128 stands for zero in the data rows.
The table, row by row:
[161 130 170  71 140  82 164 117 108 124 157 103 102 180 178 160]
[111 154 123 181 193 132 175 118 168 152 160  81 114 126  99  88]
[134  94 124  83  53 126  79 140  89 110  86 178 127 117 150 168]
[142 100 122  81  54 133  85 137  92 111  89 169 140 125 147 163]
[159 131 167  72 131  90 164 122 103 113 147 104 105 175 172 164]
[ 90 134  83 183 118 169  98 132 143 131 103 147 157  79  75  87]
[171 127 162  68 131  72 168 124 110 123 151 110 103 178 176 168]
[128 147  99 160 211 155 153  97 148 112 175 122 143 131  73  95]
[170 129 169  73 133  84 157 127 109 132 143  92 100 173 179 167]
[141 144 111 148 215 153 158 107 149 122 177 126 134 147  85 104]
[104  66 160 172  61 108  52 170 107 102  90 127 146  83 138 160]
[ 83 126  81 192 116 174  96 140 146 138 100 151 155  75  77  86]
[129  99 123  76  57 128  83 137  92 108  87 175 138 126 152 165]
[108 156 122 179 195 137 163 117 163 159 160  77 124 123  89  84]
[123 159 123 174 206 131 162 117 158 152 163  77 123 130  89  94]
[164 137 174  74 142  76 163 116 110 122 160 104 112 179 171 172]
[139  93 130  79  63 122  78 137  93 102  91 173 127 116 143 167]
[ 97  57 166 168  64 116  50 169 107 100  76 128 135  78 137 153]
[113 156 114 186 199 133 164 123 165 154 156  81 125 135  90  80]
[113 162 122 183 193 144 172 129 155 146 163  84 123 131  95  92]
[162 124 167  73 135  88 165 120 111 115 150 104 102 178 178 163]
[170 128 171  69 141  81 160 128 116 120 154  95 103 176 174 160]
[107 122  96 188 187 178 117 124 141 135 132 112 141  84  24 102]
[132  94 130  85  51 128  87 139  87 100  97 178 131 119 150 174]
[145 139 117 144 204 123 158  97 149 109 168 138 135 157 119 112]
[ 90 138  85 179 117 174  88 138 149 138 106 152 158  79  72 101]
[111 125  96 192 185 175 119 119 153 137 148 112 142  82  34  91]
[138  95 134  88  51 122  85 131  89 111  92 180 135 125 149 173]
[168 127 167  74 140  92 161 119 115 117 149 110 100 178 180 162]
[115 153 127 178 196 134 169 125 164 159 159  81 125 124 100  79]
[ 90 130  86 182 117 178  91 136 147 135 102 154 154  73  75  93]
[124 138  98 175 214 161 149 108 146 127 166 121 137 117  53 102]
[156 108 143 122 147  99 125 111 134  90 144 146 144 171 174 153]
[120 154 126 177 193 139 172 122 162 152 159  86 124 124  96  91]
[117 161 132 177 193 134 154 120 166 153 160  77 121 129  95  91]
[166 124 172  77 145  89 169 128 117 124 152 100 109 180 175 162]
[134 140 105 162 216 142 150 101 141 118 171 124 137 134  84 106]
[ 94  58 157 176  62 123  47 176 104 114  70 127 135  61 120 152]
[ 87 128  95 192 121 163  88 133 146 131 105 147 152  73  82  95]
[ 91 133  87 180 120 171  97 131 148 140 107 158 162  79  77  96]
[159 124 125 132 190 111 148  97 134  92 169 141 125 166 156 137]
[139  93 127  82  59 128  90 135  98 105  79 177 130 116 147 162]
[ 90 127  82 183 121 161  80 136 150 139 106 154 154  71  83  91]
[165 123 171  76 138  82 165 118 116 122 153 104 103 185 181 160]
[168 128 168  77 135  91 168 118 111 126 150 105 113 177 172 162]
[151 125 141 123 184  99 148 110 142  93 155 144 130 169 162 135]
[ 94 109  97 211 154 174  95 140 134 135 120 101 135  66  30  93]
[109 134  85 190 197 173 113 115 148 130 147 111 139  92  40  97]
[161 132 169  67 128  84 157 118 110 133 147 109 110 175 181 162]
[ 93 133  81 176 123 178  94 138 149 134 104 152 154  78  83 101]
[161 125 143 119 167 103 142 116 130  85 157 137 140 171 166 146]
[162 136 127 129 193 120 161  87 151  99 170 135 128 170 135 122]
[102  63 147 186  61 130  47 171 112 110  77 126 140  53 112 142]
[140 136 104 144 213 146 163  94 146 113 175 127 132 139 109 114]
[132  88 121  81  53 127  89 139  94 118  83 173 133 120 154 168]
[146 142 109 139 213 135 157 104 151 101 177 128 132 152 106 111]
[ 86 138  85 173 117 169  93 136 143 133 102 159 152  74  79  93]
[ 86 137  83 182 118 182  87 136 147 136  99 167 145  75  78  94]
[140 103 120  85  54 133  80 132  93 108  91 174 126 121 139 174]
[124 140 101 170 207 155 144 105 147 125 168 125 141 122  64  99]
[170 124 174  64 136  85 165 126 114 122 152 105 112 178 176 162]
[152 133 128 129 184 111 150 101 137  94 164 138 128 166 146 128]
[ 90 125  89 188 114 176  87 136 153 126  99 159 156  80  86  87]
[160 122 137 125 165 103 145 101 135  83 160 129 131 171 158 145]
[136 100 128  74  63 134  84 140  95 113  94 169 136 119 150 160]
[142  97 122  80  54 131  83 136  84 102  86 173 138 121 143 163]
[144 143 118 130 201 137 150 100 143 103 172 129 138 159 120 118]
[105  67 171 150  63 102  61 164 112  98  89 129 139  82 159 161]
[130 136 106 151 220 150 155 105 142 117 171 125 134 132  85 104]
[ 89  63 140 186  71 140  53 169 104 108  75 129 139  54  89 133]
[163 125 167  70 130  81 160 124 119 125 149 100  99 181 179 164]
[ 91 128  85 185 120 168  91 140 147 130  97 164 157  75  73  93]
[120  76 168 151  72  85  64 163 103  94  92 132 135  99 170 163]
[ 91 135  85 186 111 169  89 132 149 135 102 158 156  82  78  91]
[161 128 177  70 133  81 164 118 112 128 147 103 103 171 178 170]
[151 127 131 129 189 103 152 104 137  94 162 140 134 165 164 133]
[167 126 166  68 137  80 165 126 101 121 155  99 101 175 180 168]
[ 91 129  87 183 114 168  94 131 142 136  92 153 155  79  79  88]
[ 96 133  92 183 116 176  91 132 150 136 109 155 150  77  83  92]
[ 89 121  92 182 121 169  95 133 146 135  99 159 150  77  89  91]
[ 84 130  86 180 115 167  94 131 149 137 102 162 160  77  83  96]
[ 93 135  77 179 126 177  98 135 143 135 105 153 153  79  84  90]
[124 137  96 168 201 170 144 108 148 122 161 113 141 116  48  93]
[125 155 126 177 198 136 173 126 160 147 162  79 125 130 101  87]
[ 89 108 100 208 153 176  90 138 141 138 122 105 139  55  28  95]
[ 87  61 147 177  71 133  44 171 110 106  73 127 134  62 112 140]
[ 93 133  82 185 119 169  95 135 150 147  97 152 146  76  73  83]
[143  98 124  80  55 122  89 132  92 106  83 173 134 126 150 170]
[ 82  75 139 196  91 150  50 168 117 136  78 109 142  45  82 114]
[ 89 128  87 185 113 164  95 139 144 128 108 150 159  75  86  93]
[116 162 119 178 194 140 164 119 164 163 163  70 127 129  92  93]
[ 84 127  85 180 121 184  89 133 138 137 107 154 146  78  72  89]
[134  85 134  84  64 124  81 147  93 109  89 173 137 114 144 166]
[164 128 172  73 135  90 166 113 116 119 152  97 105 182 173 164]
[128 101 134  82  57 134  82 135  89 108  89 188 136 126 144 164]
[140 104 132  79  54 131  85 139  88 109  86 179 129 125 143 172]
[ 86  71 151 177  72 137  41 171 108 115  77 119 137  45  95 143]
[116 159 123 178 198 139 171 127 160 162 167  83 125 125  97  83]
[160 124 175  77 129  85 161 121 112 120 162 104  98 178 180 162]
[133  99 130  81  57 124  85 133 101 110  84 179 143 121 148 174]
[130  89 125  84  53 124  86 128  91 112  91 177 135 118 144 164]
[131 101 126  79  62 131  87 131  89  99  81 174 134 123 142 173]
[ 93 133  89 182 116 168  91 135 145 137 108 155 151  77  73  94]
[ 91 119 111 213 157 177  95 143 138 135 130 106 140  67  30  89]
[170 129 168  71 134  89 161 126 109 125 153 100 102 175 174 152]
[139 101 130  72  58 131  87 130  92 110  85 175 134 121 142 163]
[126 158 123 177 199 135 163 125 156 157 159  80 125 124  91  92]
[126 155 126 181 196 142 168 125 167 159 160  81 121 121  99  86]
[133 103 129  82  60 126  81 137  94 105  84 176 132 119 150 169]
[169 131 169  75 140  88 170 124 115 122 148 109 105 185 178 164]
[144  99 163 126 118  80 110 130 121  82 127 149 131 147 198 160]
[147 149  96 156 221 143 155  93 144 114 170 131 137 145  87 104]
[108 153 125 171 199 129 168 123 155 155 164  88 114 128  95  91]
[165 130 167  71 133  91 166 127 115 120 155 104  90 183 179 161]
[114 159 125 175 192 144 171 126 159 156 161  85 121 128  92  89]
[162 123 164  80 142  87 161 126 108 118 146  97  97 178 187 158]
[ 94  61 156 177  72 123  51 172 105 112  80 124 136  71 128 151]
[167 121 175  79 146  83 162 122 109 118 153 103 103 181 183 166]
[ 91 132  84 181 120 173  95 140 150 136 102 154 148  77  76  84]
[168 125 160  78 136  85 168 123 109 122 146 106 107 183 176 166]
[158 127 168  67 139  85 161 134 117 123 150 103 107 181 178 151]
[114 160 131 180 188 133 170 116 164 156 170  85 127 123  91  86]
[143 139  93 160 207 156 154 102 142 119 168 121 127 134  70  94]
[ 89 130  85 178 114 170  89 139 145 135 100 144 155  70  81  96]
[ 80  91 104 205 120 176  75 156 125 142 103 112 141  47  43 104]
[107  61 164 169  65 106  55 175 103 101  80 136 138  91 146 165]
[135  96 126  83  60 134  76 134  86 110  82 174 130 131 150 162]
[158 126 136 126 186 104 147 112 133  92 162 148 128 172 159 138]
[ 84 126  81 181 108 176  94 125 135 137 106 151 154  81  82  93]
[109 127  86 185 191 180 117 111 143 143 149 110 143  89  33  88]
[160 129 167  75 140  86 164 124 110 125 157  93 103 178 184 155]
[125 136  93 172 212 169 147  96 148 123 168 109 140 122  62  90]
[137  98 123  83  61 130  84 142  94 112  90 178 129 127 146 172]
[143 135 101 154 212 154 152  94 147 120 172 125 136 139  81  97]
[120 151 126 180 198 137 169 125 166 151 163  85 121 126  95  84]
[ 99 128  86 183 115 174 102 132 142 138 106 150 162  74  82  95]
[ 92 110 100 206 166 178 104 137 138 141 132 112 140  59  27  93]
[103 125  96 198 185 184 121 128 143 140 146 112 143  77  26  86]
[163 125 167  76 135  83 160 120 117 122 148 104 105 174 185 164]
[168 128 167  71 145  81 169 129 104 121 152 101 102 173 174 164]
[ 91  96 107 210 144 177  81 141 131 149 111 104 148  63  33 105]
[ 88  81 130 203 105 163  66 168 123 138  96 105 143  42  52 109]
[ 89 135  93 192 120 175  94 128 139 132 102 154 160  82  79  87]
[ 85 127  86 184 117 168  87 136 152 131 102 149 158  76  83  97]
[ 94  64 150 171  63 127  47 181 111 113  71 121 137  61 115 145]
[ 95 128  81 188 119 175  83 137 150 131  95 160 153  81  88  86]
[134 104 126  82  59 129  84 132  92 108  85 178 137 121 142 164]
[126 135 101 174 208 172 141 102 148 127 161 118 141 108  57 100]
[126  60 167 148  76  95  66 168 100 103  83 132 139 108 174 171]
[136 149 103 163 215 152 152  93 148 125 165 117 141 133  71  90]
[142  93 119  82  52 129  73 138  94 105  87 180 136 117 142 163]
[173 123 168  81 137  88 170 122 120 124 152 100  94 171 176 164]
[130  98 118  81  57 133  85 137  96 103  81 177 131 111 147 172]
[165 127 167  71 133  97 161 125 109 121 148 109 103 185 172 163]
[140  96 120  83  57 138  76 135  92 105  90 173 129 119 152 164]
[128  88 130  88  50 133  77 135  94 107  91 171 129 116 155 164]
[ 93 131  84 190 116 170  93 137 148 134 103 151 158  74  80  93]
[140  95 130  83  55 128  85 134  95 110  91 178 133 116 149 167]
[162 119 160  83 140  88 164 125 105 121 144 104 108 184 178 160]
[140 103 122  81  52 134  78 137  89 105  91 180 138 116 145 163]
[163 123 165  79 135  82 159 123 110 117 151 104 105 182 180 164]
[158 128 172  75 144  83 169 118 113 121 159 106 111 182 171 157]
[170 129 163  72 144  82 166 125 109 124 150 101  98 182 176 160]
[ 94  58 164 179  65 123  48 170 110 109  82 120 137  58 117 148]
[161 131 173  73 137  90 157 121 113 118 143 109 105 170 178 164]
[165 125 163  69 134  83 164 119 117 118 157 104 101 185 176 158]
[168 123 168  77 143  81 171 122 112 122 146 108 102 178 176 155]
[ 98  63 152 178  65 127  53 175 115 117  77 122 140  65 106 141]
[ 94 134  94 184 119 172  96 128 138 124 100 160 156  71  79  89]
[124 137  92 173 209 170 141 104 144 129 159 113 140 114  57  90]
[115 160 127 184 189 134 166 115 170 155 154  85 126 121  89  90]
[ 85 126  89 184 112 167  95 140 146 133 102 159 154  71  76  89]
[ 86 132  85 184 128 176  94 136 138 140  94 154 149  75  84  91]
[133  96 130  84  54 131  82 138  89 107  89 183 139 124 144 167]
[ 87 123  84 190 118 169  87 139 143 136 107 156 149  77  77  93]
[143  87 171 127 105  90 107 142 115  91 119 139 129 144 191 163]
[132  95 117  80  61 131  84 145  95 108  86 180 138 117 141 168]
[ 89 123  87 183 118 177  96 136 147 131 100 151 156  77  81  86]
[136  95 126  81  60 127  82 138  98 109  87 180 133 122 143 173]
A row's group is the hidden flat surface it lies on (a line, a plane or more), and a surface may be shifted away from zero. There are 3 groups.
More rows, each followed by its group:
[ 99 127  86 179 122 169  86 140 148 134 100 152 154  76  80  94] moss
[ 90 138  86 178 115 165  90 135 150 136 101 157 151  78  82  92] moss
[116 129  93 181 202 179 130 114 140 130 152 110 134 101  40  84] wolf
[133 103 122  83  59 128  85 140  90 106  82 169 128 125 142 166] kite
[ 84 129  81 175 120 170  95 138 145 132 108 160 154  81  80  93] moss
[122 161 123 173 193 141 172 125 170 153 169  84 117 126  93  89] kite
[128  94 133  85  53 130  77 134  93 101  82 175 130 125 152 172] kite
[166 126 171  73 134  89 165 114 117 124 150 108 104 178 170 161] moss
[165 119 157  73 138  84 160 117 111 125 151  97 101 176 172 158] moss
[ 86 130  89 180 124 172  93 139 138 133 105 158 154  77  69  96] moss
[ 83 127  83 182 120 169  86 135 148 138 106 148 163  75  81  90] moss
[ 87 137  89 185 127 178  92 140 147 142 107 153 153  81  76  93] moss
[163 124 169  71 140  85 156 124 105 122 151  99 101 173 174 168] moss
[138 106 128  76  56 131  81 139  84 108  85 174 137 124 143 163] kite
[ 88 134  87 184 113 174  93 144 146 133 101 152 151  80  80  91] moss
[169 126 172  71 135  91 165 117 113 125 148 102 106 178 174 159] moss
[ 83 125  85 186 113 172  94 137 140 135 106 159 161  75  82  89] moss
[163 124 177  79 135  87 164 118 108 123 156 101 108 179 179 162] moss
[168 126 166  64 133  86 164 124 107 121 158 100 107 171 178 161] moss
[158 119 142 123 160  98 134 124 129  89 147 143 136 172 182 148] wolf
[ 88 133  83 178 117 169  88 140 138 129  98 154 155  76  82  91] moss
[ 87  77 124 204 109 162  65 158 121 132  93 114 140  47  46 116] wolf
[117  63 159 161  68 103  54 162 112 101  82 134 135  88 153 160] wolf
[ 86 131  86 179 118 174  95 131 146 135 102 156 155  71  86  94] moss
[ 83 118  86 180 118 170  96 129 140 139 107 160 151  81  85  92] moss
[174 129 168  68 137  88 161 116 114 126 156 110  99 183 172 159] moss
[ 89 131  89 175 115 162  93 132 147 138 107 160 149  82  83  85] moss
[ 89 129  88 178 125 177  97 139 147 135 106 161 154  73  79  82] moss
[131  96 121  80  50 123  76 137  89 100  94 174 142 126 142 164] kite
[ 86 133  86 193 111 173  90 134 150 134 104 158 152  84  83  86] moss
[157 105 150 120 152  92 131 111 130  79 147 146 128 162 185 154] wolf
[123 161 121 183 193 138 172 121 165 156 159  70 121 124  96  85] kite
[165 132 160  74 131  89 167 123 104 124 155  99 107 179 181 165] moss
[167 124 165  74 138  85 164 117 115 123 156 110 105 176 180 159] moss
[ 95 127  91 189 117 172  94 141 149 130  97 154 157  62  81  85] moss
[ 91 126  85 187 123 167  95 138 143 144 106 156 163  81  77  89] moss
[165 124 170  75 134  88 169 120 110 129 149 102 102 177 172 167] moss
[171 126 161  75 135  80 162 125 112 122 151 108 104 177 185 154] moss
[138  96 126  86  55 130  74 137  86 104  86 175 143 119 146 165] kite
[132  93 126  72  55 127  78 139  98 103  88 170 126 117 143 163] kite
[113 159 129 176 201 128 166 122 156 151 169  79 121 128  95  79] kite
[173 125 168  67 136  94 165 126 111 126 148  98  98 179 173 161] moss
[157 129 142 120 170 109 149 111 129  88 158 147 131 164 173 139] wolf
[160 125 170  76 138  85 161 121 109 117 149 100  95 172 169 167] moss
[163 120 166  72 138  86 160 124 104 124 159  94  98 180 171 161] moss
[135 103 127  87  59 124  83 137  96 103  81 175 134 121 151 169] kite
[ 91 136  80 181 119 169  97 135 146 137 109 155 154  78  82  88] moss
[136  83 176 131  80  87  82 151 116  89 104 146 135 123 180 165] wolf
[170 126 167  78 134  87 161 119 116 124 162 105 104 177 167 161] moss
[150  94 168 121 122  87 108 134 114  83 131 143 135 148 199 163] wolf
[ 84 132  82 185 117 165  90 141 143 130  99 154 158  73  77  99] moss
[164 130 169  74 132  82 164 123 102 118 157 103 109 177 177 164] moss
[137  94 125  84  56 128  83 141  90 101  93 172 141 118 145 171] kite
[123 139  98 171 196 169 146 108 149 127 165 116 137 115  53  91] wolf
[127 143  94 169 208 156 148 108 146 119 166 122 140 115  65  94] wolf
[161 125 173  80 138  85 164 127 110 121 145 105 109 174 175 155] moss
[125 166 120 167 197 136 167 120 160 151 164  83 125 130  92  89] kite
[140  89 127  87  55 129  87 132  87 113  91 171 133 124 144 171] kite
[ 95 136  87 185 112 170  90 133 150 140 100 154 150  82  73  91] moss
[121 145  89 178 206 168 139 111 144 134 161 114 141 107  52  94] wolf
[ 90 133  81 180 122 177  99 132 145 128  97 159 155  79  82  88] moss
[107 163 128 182 195 139 163 122 166 150 153  80 120 124  96  86] kite
[137 104 131  87  57 127  78 135  99 102  86 173 142 119 153 165] kite
[ 91 110  99 205 159 174  99 134 131 148 122 107 140  58  31  96] wolf
[151 101 159 121 130  86 107 136 118  86 132 144 138 146 191 165] wolf
[ 98 133  93 190 118 175  96 129 145 134  99 157 155  80  73  90] moss
[164 124 171  76 134  78 169 125 116 120 156 106 100 178 181 163] moss
[ 95 126  89 175 117 173  93 131 153 138  99 161 155  80  81  95] moss
[116  63 168 156  69 102  56 167 108  95  89 136 129  89 156 157] wolf
[120 156 124 180 191 137 166 122 161 155 162  84 126 126  96  93] kite
[133  97 131  85  44 129  81 139 101 106  89 169 139 123 147 165] kite
[129  79 169 137  75  95  85 159 110  83 104 144 134 121 182 167] wolf
[ 94 124  78 183 118 178  96 140 136 137  99 152 156  88  81  93] moss
[ 83 128  93 183 112 179  98 137 149 139  96 150 153  75  89  94] moss
[113 154 121 176 194 136 169 116 167 155 163  87 123 122  83  84] kite
[162 127 170  76 136  86 161 121 115 117 155 100  96 181 182 163] moss
[109  68 167 159  64 109  56 167 106 108  79 134 137  85 142 154] wolf
[112 155 129 172 188 130 168 115 159 156 170  89 124 126  93  85] kite
[167 126 163  76 140  90 162 122 111 123 153  98 103 179 184 158] moss
[116 157 122 172 196 133 173 127 164 158 169  72 128 118  96  92] kite
[140  96 127  82  56 125  83 134  93 113  89 175 132 124 147 167] kite
[ 95 126  87 185 119 171  87 131 147 133 105 156 148  76  79  93] moss
[ 93 126  85 186 113 169  85 139 149 127  95 157 152  74  82  99] moss
[163 131 131 133 168 109 148 112 137  91 161 145 132 170 148 127] wolf
[ 90 128  92 186 117 174  94 128 145 143 109 151 149  79  81  94] moss
[127  94 129  82  51 128  82 129  90 108  87 177 135 112 146 165] kite
[155 136 120 134 201 122 157  97 143 104 172 127 135 152 124 119] wolf
[124  75 176 149  74  81  84 157 108  90  91 141 132 115 182 170] wolf
[119 162 126 172 198 141 172 116 172 156 171  72 123 124  98  85] kite
[140  94 126  80  56 134  75 136  88 107  89 173 134 123 149 168] kite
[115 157 125 180 194 134 166 116 164 157 163  90 130 126  95  91] kite
[ 83  69 142 190  73 147  50 176 120 123  73 118 137  47  85 136] wolf
[102  62 157 165  66 110  54 164  94 108  79 128 143  85 148 152] wolf
[ 89 131  81 180 115 175  88 133 148 142 100 162 155  76  86  83] moss
[115 153 116 176 192 139 172 119 156 154 165  82 123 118  95  80] kite
[163 119 161  84 137  89 160 124 116 123 156 106 101 179 181 161] moss
[ 94 133  89 177 121 169  91 136 147 136 103 152 155  85  80  87] moss
[143 101 130  75  63 127  88 145  99 105  85 178 136 130 151 161] kite
[ 74 128  87 185 117 183  97 139 147 137 103 162 152  78  78  90] moss
[ 79 138  86 187 120 170  92 130 150 140  93 153 153  86  75  97] moss
[162 136 129 123 177 109 147 109 138  98 163 148 132 159 151 125] wolf
[ 91 109  97 205 174 187  94 126 134 141 126 106 134  67  21  91] wolf
[163 126 167  76 136  89 168 127 112 129 155  99 110 181 168 168] moss
[ 87 133  92 178 116 178  91 135 151 137 105 155 155  81  74  92] moss
[154 126 168  81 131  80 162 121 113 125 157  93 104 184 171 161] moss
[136  73 175 135  78  79  78 149 104  92  99 145 131 115 186 167] wolf
[136  98 127  79  56 129  88 140  97 101  86 172 130 111 149 162] kite
[ 91 134  85 177 116 173  97 139 147 127 102 159 155  76  76  90] moss
[145  86 167 125 118  84 110 132 115  92 119 146 132 143 191 162] wolf
[ 93 136  88 181 122 173  97 133 141 145 105 151 152  79  83  94] moss
[118  75 172 150  68  93  65 156 102  96  91 137 133 102 170 162] wolf
[156 138 128 129 190 108 156  97 135  97 164 136 133 161 148 125] wolf
[138  76 170 136  92  89  84 149 106  83 101 140 129 129 187 161] wolf
[166 137 164  77 135  90 160 121 117 120 153 106 103 179 177 168] moss
[ 92 139  91 185 115 170  94 138 148 132 106 160 156  78  75  97] moss
[147 145 114 151 209 153 156 102 146 107 161 126 136 150  89 107] wolf
[164 130 134 114 169 106 149 111 138  92 163 144 125 164 164 134] wolf
[131  85 166 124  95  83  98 139 120  89 111 141 130 133 189 166] wolf
[172 130 162  76 137  88 162 122 102 124 158 115  98 181 179 161] moss
[132  94 125  76  61 128  81 138  96 103  88 174 129 126 149 176] kite
[ 87 136  87 183 118 174  88 137 146 135 102 162 155  74  83  92] moss
[122  68 170 144  75  93  76 153 118  90  94 149 137 113 177 161] wolf
[111 152 115 174 197 133 164 124 165 151 163  81 132 126  92  87] kite
[118 161 130 175 192 133 158 121 160 153 163  80 124 124  99  84] kite
[125 138  95 170 203 177 149  95 147 124 168 124 134 128  68  91] wolf
[111 161 128 177 202 142 159 115 160 147 162  79 123 131  84  83] kite
[124  96 129  77  59 133  82 135  97 102  88 177 135 123 150 172] kite
[159 127 175  77 136  82 164 115 113 126 153  96 100 179 179 163] moss
[112 156 135 170 199 134 159 122 163 159 166  79 116 128  94  87] kite
[146 142 120 138 207 135 157  96 144 104 173 133 134 151 116 110] wolf
[157 132 167  69 131  88 163 120 118 129 160 104 102 176 168 157] moss
[135 102 120  83  55 125  86 132  90 103  87 175 131 123 149 163] kite
[156 144 108 144 202 132 158  97 145 106 177 132 136 157 119 118] wolf
[136  95 119  89  57 131  79 140  88 108  92 174 137 120 145 170] kite
[174 128 166  75 131  81 166 130 111 121 156  98 105 181 176 159] moss
[ 96 130  88 182 117 172  87 132 148 137 102 154 153  76  83  83] moss
[124 137  95 176 195 172 145 101 151 127 169 111 135 106  56  98] wolf
[162 127 164  75 132  81 169 125 107 116 152 107 107 175 175 162] moss
[155 112 141 121 154  90 138 112 123  88 154 149 141 173 183 143] wolf
[135  97 126  78  53 130  81 128  94 101  96 175 134 118 151 177] kite
[171 119 166  70 141  89 169 124 110 123 139 101 107 178 168 160] moss
[ 87  73 136 200 102 160  52 167 123 129  83 115 139  44  67 122] wolf
[143  98 133  85  58 123  87 130  82 104  84 172 131 123 145 163] kite
[ 89 127  95 179 115 167  87 139 158 134 104 151 149  70  86  95] moss
[132  96 126  81  62 129  81 133  86 105  92 173 132 122 143 159] kite
[ 92 131  86 176 116 171  96 131 147 129  98 157 155  75  83  86] moss
[ 91 136  86 184 117 171  98 135 145 136 109 158 156  77  76  91] moss
[ 92 123  90 197 121 177  99 131 144 128 107 156 151  75  82  89] moss
[ 94 128  81 186 116 168  90 130 143 134  95 154 146  79  77  89] moss
[119 150 118 174 190 137 175 123 162 158 161  85 118 120  94  78] kite
[165 126 169  69 135  85 163 126 113 124 157 103  98 173 172 160] moss
[121 161 121 175 192 138 166 117 161 158 173  82 117 125  94  85] kite
[117 162 120 181 196 138 169 116 155 158 162  86 125 125  90  94] kite
[ 80  77 120 203 101 160  64 159 111 138  90 117 132  42  43 106] wolf
[141  96 126  79  54 122  82 142  92 109  93 179 141 118 149 166] kite
[168 122 167  80 139  88 156 122 108 122 151  99 102 173 169 159] moss
[152 107 150 123 141  95 130 109 121  85 149 143 127 165 176 150] wolf
[119  70 174 138  70  92  73 162 112  90  91 140 139 112 177 164] wolf
[132  94 125  76  57 134  82 133  93 107  88 177 137 118 151 163] kite
[150 100 157 120 129  92 122 125 127  88 130 145 133 159 189 153] wolf
[171 132 160  77 130  80 159 121 112 115 148 111  97 175 178 161] moss
[ 84  96 119 203 137 184  75 157 132 141 106 110 145  55  34 108] wolf
[138  86 168 130  91  88  90 149 111  83 110 137 138 138 192 167] wolf
[138 136  99 160 211 154 157 100 145 120 170 120 130 131  74  95] wolf
[122  97 128  75  64 121  79 133  88 103  87 177 135 114 138 167] kite
[171 124 163  75 136  80 171 124 105 123 156 101 104 179 173 160] moss
[ 94 129  89 183 115 178  96 134 153 135 108 157 149  72  77  96] moss
[148  97 163 116 120  82  97 139 126  81 127 140 130 147 192 161] wolf
[136 101 130  77  56 130  80 131  87 102  80 181 132 117 146 164] kite
[120 155 114 170 195 147 170 117 161 152 159  85 126 127  94  87] kite
[154 115 153 123 156  94 133 124 139  89 153 142 133 163 174 145] wolf
[ 85 139  84 184 120 173  93 141 150 127 103 162 150  81  84  86] moss
[131  98 134  78  64 135  78 141  99 102  84 177 142 131 147 163] kite
[ 89  61 146 187  72 142  43 168 112 118  80 124 142  57  95 137] wolf
[ 92 126  93 184 120 176  98 133 144 132  91 156 152  78  78  94] moss
[122 139  95 179 209 172 143 113 151 126 162 117 136 110  46  99] wolf
[114 157 123 172 195 134 171 113 160 151 161  82 119 123  88  87] kite
[ 84 132  87 186 121 169  89 139 148 129 101 152 153  75  79  90] moss
[119  71 175 139  82  92  83 153 109  97  94 146 124 115 184 170] wolf
[159 127 171  72 133  88 164 122 115 119 156 104 105 175 171 166] moss
[162 119 167  74 139  80 161 121 112 120 143  98 113 179 176 163] moss
[111 150 119 180 201 129 173 125 160 150 159  84 136 119  91  80] kite
[ 91 138  88 186 125 175  94 133 148 131 104 159 155  75  83  96] moss
[134 100 120  78  60 128  91 131  99 108  88 172 138 119 148 167] kite
[109 153 119 181 197 136 168 122 159 157 166  76 123 131  96  83] kite
[157 116 152 126 146  93 131 118 129  83 137 135 131 160 195 147] wolf
[114 172 121 170 198 132 169 126 168 159 156  89 125 125  97  90] kite
[ 87 136  84 180 114 173  91 136 151 131 109 157 155  80  77  92] moss
[118 153 118 172 202 143 172 120 161 148 162  91 121 128  93  88] kite
[166 129 165  76 141  90 162 133 119 124 151  99 104 183 168 163] moss
[161 123 168  79 139  95 162 123 104 108 139  98 102 183 181 163] moss
[132  95 129  81  49 130  94 140  91 100  85 178 135 120 146 166] kite
[ 90 128  86 178 115 172  97 135 148 134 105 160 164  76  80  86] moss
[134 103 132  86  61 130  88 145  89 100  89 175 139 122 151 167] kite
[119 162 118 179 197 134 176 121 168 152 161  78 119 127 101  84] kite
[ 89 132  89 178 116 175  97 127 147 139 101 158 162  77  77  92] moss
[172 131 165  74 134  84 167 122 115 121 147 110 106 178 171 164] moss
[ 89 132  89 181 110 177  95 138 147 131 100 159 163  75  70  88] moss
[163 131 169  81 138  88 166 120 108 127 146  98 107 187 168 159] moss
How many dimensions does each group's flat surface have? Groups go in the order their names first appear in the answers above:
1 2 1
